(in the rows, 128 means zero)
Named moves (each a turn or a mirror), then the moves between two rows, first move first; the first pair answered:
move bado:
[109 150 113 156 137 146 150 136 133 136 133 128 115 120 148 115 128 146
 147 138 114 100 109 112 155 131 154 115 126 145 156 119 119  90 160 141] |-> [110 132  94  84 116 144 133 138 122 137 147 130 130 155 139 104 140 151
  90 129 132 116  96 127 152 127 128 109 118 145 145 141 134 111 116 130]
[128 139 129 161 161 104 143 145 166 100 160  97 148 155 142 146  98 141
 147 133 137 115 105 117 153 119 142 136 130 113 143 118 136 111 134 117] |-> [130 125 119 116 150 105 136 147 157 102 168  99 154 177 136 139 103 141
 112 128 150 126  97 129 150 116 122 136 124 112 134 133 147 122 105 110]
[124 129 110  54 108 139 169 108 155 148  88 123 139 225 149 118 137 127
  53 127  99 174  87 155 159 170 104  91 115  72 140 156 145 129 112 136] |-> [119 160 147 183 143 142 196 106 177 145  59 120 120 159 166 139 120 127
 153 147  67 145 112 121 161 174 156  98 132  71 164 117 119  92 189 154]
move giriv:
[142 138 137 163 145 144 125 164 149 122 146 135 119  81 160 127  68 148
 141 142 168 114 157  76 145 135 135 118  98 175 164 125 127 114 146 142] |-> [147 135 145 150 154 144 134 176 153 122 152 131 129  96 155 128  56 145
 136 144 169 125 157  72 144 140 123 116  94 163 153 132 129 125 123 141]
[125 144 102 135 124 130 188  84 132 174  79 132 127 144 152  83 123 101
 112 142  80 129  97 125 174 156 133  95 127 118 132 139 154 105 148 125] |-> [107 150  95 179 114 125 131  80 121 146  93 130 109  81 117 128 143 125
 149 118 101 101 108 138 132 130 180 114 128 159 156 107 134  95 196 119]
[144 103 155 112 131 110 149 129 115 130 105 116 141 154 125 133 127 102
 119 132 117 149 170 133 134 141  81 129 158  99  81 141 135 162  90 124] |-> [139 113 134 127 107 108 153 100 108 154  75 131 126 141 152 100 147  93
 107 138  95 134 152 139 149 151  99 119 162 109  98 133 136 137 140 136]
[175 137 134 140 100 106 128  88 109 134 102 137 113  92 124  84 138  99
 153 127 106 123 156 124 119 125 152 130 138 126 111  76 112 155 152 144] |-> [176 129 145 139 116 106 112 109 113 112 126 127 119  84 104 112 130 106
 165 118 123 128 169 125 103 110 155 138 137 128 103  74 105 168 136 135]
move vus:
[113 110 143 144 126 124 141 149 138 142 137 132 130 160 100 140 129 127
 154 126 110 126 123 141 125 125 133 125 133 108 117 151 132 115 131 127] |-> [122 110 119 124 119 126 103 170 129 129 156 135 133 145  98 134 131 147
 137 118 133 124 120 133 116 112 133 126 125 142 132 140 130 127 119 118]
[103 158 119 112 136 124 141 154 102 140 152  96 139 108 118 158 143 120
 118 121 141 164 116  85 150 111 152  82 150 118 142  80 140 125 149 130] |-> [102 162 122 120 138 118 152 144  99 149 144  96 137 105 121 153 145 113
 125 123 132 164 115  86 155 115 152  80 157 111 138  82 139 119 158 133]
[ 90 153 178  94 129  87 149 110 134 208 127 127 124 145 121 148 105  97
 135 161 104 148 121 172 118 135 105 109 132  81 128 151 152 134 135 116] |-> [105 149 130  51 120  98  74 150 121 174 174 128 126 118 120 148 113 141
 103 144 154 145 122 157  98 110 100 111 115 137 156 130 146 153 104  98]
[130  94 199 171 148 136 164 127 149 150 167 109 150 167 101 188  67 116
 150  93 155 150 123 145 130 109 115 160 122  55 129 140 145 122  99 122] |-> [157  97 136 157 127 136  69 163 115 115 198 120 139 105 116 165  87 159
 123  78 206 136 129 123 105  86 126 163 114 145 167  96 131 139  95 113]
move fis:
[144 180 149 113 118 102 143 134 118 136 121 156 129 100 164  91 105 120
 132 140 142 114 168 129 119 137 127 144 150 144  96  90 134 158 131 130] |-> [144 177 134  95 112 108 127 143 116 128 137 156 131 100 159  93 109 130
 118 135 156 110 162 129 117 130 127 145 139 159 104  87 136 158 125 125]
[134  70 125  83 170  74 136  68 138 144 151 128 151 222 120 178 156 123
  89 144 122 151  78 169 129 111 107 152 148 116 134 165 169 145  62 105] |-> [134  70 142 111 177  68 156  58 140 149 134 128 149 221 122 176 153 106
 107 153 103 152  85 165 132 120 109 155 158 100 123 165 168 142  69 114]
[146 118 138 141 143 114 162 125 125 146  96 141 128 140 147  86 124  96
 139 135 113 150 152  99 142 148 102 120 159 115 124 129 129 127 135 150] |-> [144 115  94  87 119 130 107 150 122 125 143 144 134 142 140  89 134 137
  95 120 152 149 135 108 130 126  99 116 132 156 152 129 131 136 112 132]
move pul:
[123 132 107 122  97 139 142  93 125 165 111 138 109 151 154  92 159 129
  77 131  96 114  95 146 121 137 126 110 133 114 151 151 140 101 162 119] |-> [112 134 114 123 106 146 155  94 137 165 116 134 117 162 146 103 150 131
  88 135  94 115  92 149 125 139 128 108 127 100 149 158 140  98 158 116]
[111 193 155 200 131 133 122 172 159 151 128 127  95  80 142 145 121 152
 180 120 127 105 130  96 146 142 182 167  98 143 206 129 135  98 151 156] |-> [121 190 155 206 131 129 117 170 151 149 121 130  93  72 151 132 122 148
 179 122 126 103 138  87 147 143 178 168 105 149 199 122 133 105 149 158]
[140 130 128 153  97 177 121 133 104 179 117 134 127 129 150 104 110 185
 135 183  71 118 153 121 115 137 172 102 151 151 146  49 126  72 149 136] |-> [131 130 121 142  91 176 116 133 105 180 123 138 127 127 147 108 114 192
 126 180  76 114 147 130 113 131 173  99 143 153 153  50 126  71 152 129]
Then:
Each pair is 2 to 3 moves apart.
[ 83 122 127 127  89 138  70 148 142 102 141 149 123  71  83 155 140 131
 181 118 140 119 131 142 115  95 112 133  94 175 141 117 125 119 148 129] |-> [ 98  94 146  76  78 119 107 120 123 126 116 149 136 131  78 128 148  86
 136 119 125 148 125 164 128 112  63 131 109 131  87 157 144 142 105 130]  bado then fis then bado
[117 142 133 107 142 141 122 170 170 122 159 154 160 158 123 139 104 147
 128 137 141 151 129 115 140 122 112 134  99 129 151 136 130 136  94 107] |-> [106 156 116 138 127 143 104 154 167 122 151 161 144 124 130 143 119 159
 143 134 141 129 121 117 137 121 144 131  94 152 179 117 124 114 143 110]  vus then pul then pul
[125 185 121 105 135 120 137 131 135 127  97 136 130 145 109 114 109 134
 149 121  68  80 133 144 144 144 100 148 169 131 135 131 134  79 164 134] |-> [121 188 102  93 128 129 113 145 136 116 117 136 132 134 108 121 114 156
 143 115  85  72 129 143 140 133 107 151 158 153 155 123 129  77 164 127]  fis then bado
[130 107 141  69 146 187  40 210 192 138 152 156 118 103  88 159 100 135
 165 132 156 145 170  93  99 154  98 156  72 116 199 111 116 144  47 165] |-> [116 122 199 145 165 177 120 166 206 170  94 155 103 106  96 166  90  89
 226 154  96 140 176  97 118 181 118 156  99  61 177 115 113 112 100 188]  bado then vus then vus
[134 149 145 180 184 141 152 158 162 151 143 129 123 121 156 137 101 147
 161 138  99 109 157  96 123 125 166  96 122 137 161 112 124 131 157 124] |-> [174 116 143 135 156 107 157 122 113 173 103 135 125 149 171  78 126  95
 101 134  86 136 161 102 135 144 115  98 152 125 106 127 142 167 119 132]  bado then fis then pul
[117 108 187 162 149 124 124 111 120 114 148 116 113 140  69 200 147  88
 164 128 140 151 151 151  71 125 104 155 157 113  87 128 116 143 107 131] |-> [136  95 159 122 134 120  89 120 100 107 153 121 117 139  75 176 158  95
 122 121 161 159 147 150  68 121  85 155 156 137  86 124 123 164  81 129]  pul then bado then fis
[105 132 129 126 115 104 170  81 111 119  95 112 107 102 143 116 152  95
 174 121 129 114  96 106  63 126 106 151 118 132 121 158  58 111 149 118] |-> [102 125 133  98 129 111 157 108 120  98 128  99 121 111 119 142 140 112
 171 112 151 123 101 108  48 113  97 157 107 129 118 166  56 127 112 103]  giriv then vus then fis
[102 138  89  51 112 122 111 101 164 161 113 130  91 153 144 106 156 151
  74 131 141 136  78 161 107 128 113 119 102 148 146 142 138  95 120  97] |-> [ 94 146 133 153 126 100 124  72 159 163  77 122  67 101 127 136 165 124
 154 127 114 119 108 163  90 128 153 139 132 138 132 118 114  77 185 113]  fis then giriv
[125 105 159 145 148 118 128 118 121 160 141 135 146 116 147 138 114 160
 146 141 111 145 137  79 143 130 109 124 125 111 151 123 126 122 115 183] |-> [125  99 138 107 133 120 106 126 118 154 160 138 149 125 143 135 117 171
 114 133 129 150 128  86 137 123  98 122 114 125 156 129 129 128  95 173]  pul then vus then fis
[117 110 160  86 131 114 131 129 110 116 130 127 137 165 103 162 106  86
 119 119 127 160 126 162 126 158 100 133 140  84  92 151 140 154  73 120] |-> [116 124 156 111 154 132  98 174 130  83 168 121 140 128  99 191  90 126
 154 118 154 147 139 137 107 138 119 137 124 114 123 122 127 151  75 113]  bado then vus
[141 118 122 153 156 112 187 137 115 131  96 123 123 185 169  77 107 140
 116 183 133 134 108  94 171 139  58 102 123  91 107 133 142 146  77 149] |-> [145 137 117 208 172 118 153 166 122 105 109 123 112 125 180  90 101 172
 160 185 145 114 126  64 158 127  90 106 123 127 139  91 123 133 106 154]  vus then bado
[ 94 133 156 174 133 139 159 135 126 144 110 104 136 134 134 134 118 117
 162 137 107 103 139 135 144 140 150 129 135 109 147 143  95 114 144 115] |-> [ 96 125 121 102 121 152 121 167 127 128 155 105 152 155 129 134 114 154
 111 128 144 110 122 137 137 124 130 122 108 132 163 149 103 130 100  95]  fis then giriv
[128  92 113  50 124 129  95 135 131 138 165 165 133 127 152  84 116 162
 101 158 196 134 152  72 134 125  96 113 105 159 125 117 155 168  54 130] |-> [119  89 133  43 134 137 121 131 142 143 167 161 143 153 146  96 108 158
 100 159 190 139 147  80 141 128  92 113 100 133 116 138 163 167  42 126]  vus then vus then vus
[157 117  82 117 109  79 116  75 113 115  87 160  83  85 163  58 153  67
  98 169 143 123 130 141 153 148  84 103 168 160 110 162 131 113 129 141] |-> [131 132 143 169 151  92 189  78 155 123  83 144  90 106 148 105 114  58
 164 186 108 121 140 139 161 156 100 104 167 101 102 180 125  92 145 144]  vus then bado
[152 128 130 138 158 109 145 157 146 107 127 110 136 122 144 125 105 129
 144 150 108 137 142 113 127 136 111 117 132 115 117 126 141 144  85 139] |-> [153 125 107 114 144 110 117 167 142  99 142 115 137 118 141 120 112 145
 122 142 124 134 140 113 118 128 110 117 129 134 127 123 141 147  77 131]  fis then pul
[128 120 137  91 120 113 142  93 105 147 114 125 112 156 126 104 150  97
 109 122 115 144 123 153 141 131 113 117 132 121 104 153 150 145 130 126] |-> [128 140 136 156 130 113 130  94 109 137 102 130  96 106 141 108 152 104
 154 124 106 122 136 135 137 128 148 122 139 142 128 120 136 127 181 133]  fis then bado then pul
[144 133 140 177 145 138 150 135 145 123 108 132 115 103 153 111 104 130
 161 149 112 115 130 111 148 137 145 124 129 145 150 107 128 115 146 147] |-> [155 111 101  91 107 133 111 133 116 124 123 140 121 129 151  83 128 134
  85 129 141 129 112 130 141 129 116 120 119 165 142 125 140 138 104 136]  pul then bado
[110 127 121 111 118 131 168 113 147 150 111 126 140 164 146 107 121 125
  98 144 105 146 108 143 150 148 127 104 120  84 139 150 136 108 125 136] |-> [122 141 124 169 131 130 163 120 144 142  97 128 130 115 166 102 115 128
 136 152  99 133 125 118 151 149 148 111 133 105 153 118 122 100 155 146]  fis then bado then pul
[ 94 170  58  56 117 162 114 143 145 153 160 153 164 143 149 109 136 159
  47 119 144  80  52 119 132 140 137 128 113 162 149 128 137 104 126 140] |-> [102 175  68 102 103 143 130 105 128 173 111 162 147 119 171  80 157 125
  61 125 114  71  54 120 144 156 151 128 139 161 142 113 133  89 175 160]  vus then bado
[121 136 173 206 164 155 118 145 136 102 144 101 128  72 107 172 118 130
 205 118 139 114 142 125  80 120 140 149 120 129 121  89  99 133 140 111] |-> [131 129 195 180 184 161 149 156 139 105 144  93 144 109 105 168 100 116
 199 127 133 136 146 119  88 130 111 148 121  97  97 108 108 148  96 110]  fis then vus then giriv
[100 138  82 163 110 125  90 109 157 134 130 128 151  83 165 128 125 186
 117  89 142  95  98 114 111  93 167 155 123 160 203  97 113  48 189 144] |-> [ 87 129 131 145 161 143 121 151 192 109 175 101 183 127 123 192  82 197
 142  90 158 114 114 115  98  82 150 161 107 115 182 123 113  72 127 122]  pul then giriv
[105 130 127  91 117 140 124 129 136 136 160 120 153 154 110 168 123 110
 118 102 127 134 101 138 151 125 106 112 125 102 139 168 145 133  93 121] |-> [124 134  98  95 111 135  78 148 122 120 170 122 146 115 116 154 133 127
 114  96 150 129 110 120 136 111 109 116 126 145 154 139 133 144  94 120]  fis then vus
[153 115 164 149 130 101 115  95 109 148  82 130 120 108 124 103 155  70
 157 129  66 167 159 119 105 128  95 146 179 109  98 147 115 139 152 155] |-> [ 96 119 149  70 140 151 105 147 168 130 173 115 150 164  77 178 125 143
 137 120 107 164 127 146  92  95 102 132 114  97 142 186 125 127 109 112]  fis then pul then pul
[114 101 161 160 101  85 104  99 111 121 123 121 122  87 132 170 147  87
 141 100 116 109 148 150  99 116 133 147 155 159 133 117  83 133 153 125] |-> [124  87 158  97 114  96 102 132 119 104 158 113 146 124 119 174 129  99
 104  97 142 136 150 150  98 108  94 142 139 153 119 135  92 164  82 110]  fis then bado then giriv
[151 122 109 167 123 134 117 154 140 113  90 170 131  88 145 101 130 128
  90 126 145 117 117 125  74 126 124 109 111 148 135  82  81 151  92 147] |-> [130 130 132 204 132 137 144 133 153 124  73 167 126  87 141 121 126 119
 121 132 125 109 117 135  81 133 147 112 114 127 135  87  76 128 124 152]  pul then bado then fis
[124 100 153  93 121 128 155 119  95 205 123 120 150 130 141 140 164 109
 126 147 125 180 103 175  61 116 130 132 143 146  97 144 126 135 141 121] |-> [130 103 169 137 137 127 150 124  97 194 120 118 142  99 139 154 159 108
 164 146 123 172 121 158  51 114 144 138 156 152  99 120 114 133 157 124]  bado then giriv then pul
[120 149  91 110 120 128 134 110 127 139 115 123 118 116 148  91 138 129
 113 127 105 111  79 115 152 145 103 102 116 108 155 110 140 155 122 135] |-> [117 148  88 101 130 137 125 133 140 125 142 117 128 118 139 109 129 148
 119 122 122 112  83 110 144 134 103 103 102 115 165 110 134 160 103 125]  bado then vus then vus
[128 141 111 133 136 130 117 138 136 104 144 137 113 123 146 155 136 155
 129 137 140 129 128 128 132 107 138 116 126 145 156 115 133 115 135 121] |-> [134 124 114  95 127 124 126 126 121 117 136 136 120 155 144 141 143 138
 100 136 137 144 121 140 135 113 113 114 130 130 130 140 144 131 107 119]  fis then bado
[130 114 181 154 150 130 177 108 132 148  71 125 152 164 153  95 133  80
 160 142  76 164 128 126 164 174 118  99 165  82  76 137 153 143 109 161] |-> [135 104 187 123 173 138 166 151 142 126 110 116 171 181 134 116 112 102
 153 139 105 178 137 116 150 162  98 106 150  82  72 139 155 166  54 144]  vus then fis
[ 85 155 109 115 117 150 110 118 132 115 133 138 128 128 117 137 127 154
 139 132 131 123 118 148 144 125 153 134 126 149 154 100 130 100 142 133] |-> [ 86 155 141 139 142 146 124 123 138 106 133 126 131 126 102 157 116 143
 168 132 127 130 137 142 136 122 153 143 137 132 134 101 122 110 136 133]  fis then giriv
[130 122 120  71 132 128 140 147 126 131 133 122 144 176 127 108 111 121
  95 127 142 138 105 126 136 137 101 114 129 114 109 146 130 145  83 122] |-> [110 127 120  75 121 132 153 133 136 142 130 126 140 186 126 113 115 121
  96 126 132 131  89 142 141 140 114 110 126 105 119 153 132 127 104 124]  fis then giriv then vus
[138 132  78 115  97 127 119 111 119 151 103 157 122 124 182  70 158 128
  93 147 113 109  91 119 149 135 123 105 123 160 153 106 139 110 164 144] |-> [102 130 152 172 126 119 169  82 139 156  89 138 124 130 135 139 145 101
 162 141  82 103 109 149 132 138 145 122 137 101 121 129 131  92 191 144]  giriv then vus
[162 137 145 131 140 121 161 171 143 157 109 129  82 114 180 101 119 118
 136 137  88 122 157 121 154 118  98 117 132 113 107 146 122 114 124 112] |-> [168 129 122  93 128 124 135 186 132 149 125 132  87 123 174  94 126 132
 106 132 110 126 152 123 148 109  83 115 124 131 108 149 125 128 100 104]  bado then vus
[114 124 123 117 137 126 193 147 149 145 131 136 137 179 135 115 104 132
 126 146 117 131  96 122 149 163  97 111 113 112 145 139 142 114 106 132] |-> [108 136 125 155 147 128 193 152 157 138 130 134 132 153 139 125 100 142
 156 149 111 121 102 108 148 160 117 115 111 119 161 122 130 101 132 135]  fis then bado
[161 145 146  94 159 111 155 148 137  89  89 110 129 167 162 104 112 147
 127 147 124 157 155  96 146 145 121 106 138 110 156 132 122 131 109 110] |-> [146 146 110  71 122 109 134 120 128 106  82 120 116 164 164  88 139 151
  90 137 128 143 130 122 150 142 131  98 129 130 174 135 128 114 135 109]  giriv then bado then pul
[ 89 110 126 123 103 125  77 119 115  89 146 115 123  93 117 157 163 163
 147 110 147 115 120 167 124  85 202 154 134 158 165 115 104 111 179 107] |-> [157 105 100  81 110 120  68 152  91  87 141 124 134 101 172  77 150 161
  93 125 162 144 128 114 149  98 147 138 143 182 153  99 117 150 119 117]  giriv then giriv then vus
[151 112 156 117 160 119  51 161  76 134  96 116 158  90 148 125  91  86
  88 157 141 109 156 143  96 139  47 121 143 126 132 140 148 134  81 159] |-> [151 120 175 157 174 117  69 155  82 135  80 113 154  73 155 129  85  76
 120 164 124 103 167 133 100 145  58 124 154 117 133 133 143 122 105 168]  fis then bado
[129 147  99  65  69 101  86 130 104 138 154 127 108 132 126 132 162 158
  77 111 123 154  84 144 141 124 105 131  95 159 121 158 142 128 117  93] |-> [134 155 165 156  97  80 162  90 107 161  89 120  97 123 134 130 151  97
 145 131  63 156 105 137 157 151 115 138 136 105  83 158 136 113 158 121]  giriv then fis
[168 132 141 127 177 119 179 161 103 117 117 126 146 167 131  90 104  58
 122 149 154 179 155 100 129 127 111 121 151  87  68  98 119 162  76 168] |-> [141 138 132  97 175 139 192 172 130 123 142 124 160 202 124 109  96  80
 108 153 160 181 133 110 136 122 113 110 125  76  88 121 131 149  68 156]  bado then giriv then vus
[124 145 144 194 123 152 144 156 164 137 126 112 106 116 152 127  89 136
 162 151 117 126 138 110 134 139 158  97 152 117 154 130 135 113 158  93] |-> [121 140 123 158 119 161 107 179 166 117 163 108 113 114 135 145  89 165
 143 136 151 127 136 111 118 121 152  98 136 139 166 129 136 125 130  81]  giriv then fis
[161 116 116 116 143 131 119 140 134 120 100 133 131  77 100 145 143  99
 117 127 152 162 140 134 129 123 125 123 140 155  97 104 105 184 108 130] |-> [122 121 126  97 148 150 133 143 165 122 126 125 140 111  74 188 133 118
 123 123 152 156 120 158 126 115 138 119 112 133 114 128 110 168 112 117]  pul then pul then pul
[ 87 138 110 142 154 168 130 161 177 118 163 115 129 117 103 185 116 173
 167 131 144 105 119 134 116 101 163 130  97 123 180 142 125  97 153 116] |-> [ 99 134 145 149 183 161 176 162 186 124 151 107 139 142 109 183  97 149
 182 143 124 122 129 124 130 117 145 133 108  85 153 156 128 108 131 124]  fis then giriv
[ 98 142 101 128  80 141 130 175 133 134 111 134 110 150  97 167 154 149
 143 102 113 107  88 144  99 104 167  91 106 109 149 126 102  59 197 150] |-> [112 138 145 132 132 146 164 213 153 119 130 114 133 171  84 191 111 149
 172 113 114 128 111 119 100 108 145  96 106  75 126 133 103  82 144 148]  giriv then giriv then bado
[115 125 125  53 145 154 108 125  76  98 175  75 140 126 127 145 125 149
  93 133 123  88  68 110 159 114 123 156  85 109  91 153 104 119  40  99] |-> [120 129 173 101 173 147 162 116  87 110 145  70 142 132 133 149 108 123
 137 150  92  94  85  98 173 131 120 157 103  70  65 156 104 111  50 113]  pul then fis
[105 149  88 101 123 117 146 177 127 126 143 150 149 137 159 114 129 119
 109 126 147  86 113 110 133 118 156  91 109 133 143 149 181  97 117 158] |-> [102 154 114 156 145 116 155 173 135 118 134 145 141 110 152 133 124 115
 159 127 136  79 133 103 124 119 177 103 123 123 141 134 167  91 139 164]  bado then giriv then fis
[156 122  68 136 127 132 119 137 136  99 135 136 143  70 161 118 147 168
 144  98 153 111  76 136 102  71 143 110 124 187 146 121 104  75 133 124] |-> [129 133 102 171 136 135 172 111 157 121 112 132 144  86 154 137 138 153
 176 110 118 103  68 149 115  82 157 107 129 149 143 137 104  48 165 129]  pul then vus
[106 137 150 126 170 153 157 155 143 140 143 151 131 144 170 134  89 141
 177 153 119 144 109 100 179 139  99 109 108 107 150 122 116 107 120 139] |-> [111 130 148  95 161 150 156 153 136 144 144 149 138 163 164 126  93 137
 150 151 121 153 102 110 179 142  81 105 107  97 137 134 123 116 101 140]  bado then fis
[139 176 104 138 168 148 118 165 129  94 171 135 121 123 147 152 103 123
 198 150 139 113 165 115 112 132 126 129 182 149 139 101 123 120 109 130] |-> [149 153 119  95 157 134 147 137 115 114 150 135 133 171 141 130 110  84
 160 150 126 140 161 135 124 149  89 127 194 113  97 134 140 143  71 132]  bado then fis then bado
[ 90 108 132  98 119 107 175 111 149 178 103 118 130 175 133 136 129 158
 132 149 112 102 122 139  99 110 122 105 144 116  90 200 127 144 123 128] |-> [ 77 116 100  97 107 117 123 131 153 156 134 120 125 142 126 153 139 196
 132 133 143  86 117 138  78  86 149 107 126 159 128 182 116 135 138 117]  bado then giriv then fis
[150 123 134 166 112 104 111  93  90 133  83 130  99  86 142 104 149 111
 138 125 111 115 152 130 123 137 133 144 162 141 114 113 117 135 153 145] |-> [137 111 124  79 126 131  87 149 114 104 157 118 132 130 109 142 124 153
  99 114 157 132 140 139 110 114 108 139 122 142 120 140 125 162  71 113]  vus then vus
[107 150  75 137 112 109 105 140 114  96 146 158 122 116 162  95 131 130
 105 157 153 114 106 105 126 131 134 118 146 141 151  98 134 118 180 108] |-> [ 95 149 109 151 119 103 161 109 124 122 116 155 127 150 158  98 125  98
 119 169 118 124 103 122 142 150 128 115 156  90 125 121 144 107 189 114]  bado then vus
[109 128 132 128 115 115 161 108 173 132 111 132 101 148  94 128 141 126
  93 147 110 114 134 131 144 120 167 150  90 134 136 174  86 140 153 149] |-> [130 131 109 132 115 111 120 128 158 115 118 135  96 114 106 109 148 141
  86 142 129 111 144 108 135 111 169 150  89 175 147 148  77 153 151 147]  pul then vus then vus
[144  93 169  91 132  86 136 129 119 140 121 111 136 159  91 113 128 100
 104 134 140 170 136 132 106 162  69 164 140  95  56 142 149 170  55 107] |-> [139 125 198 195 168  94 170 132 146 140  96 111 123 108 114 124 109 100
 189 157 108 148 157  99 118 173 110 165 151  87  79 109 130 137 117 126]  fis then bado then giriv
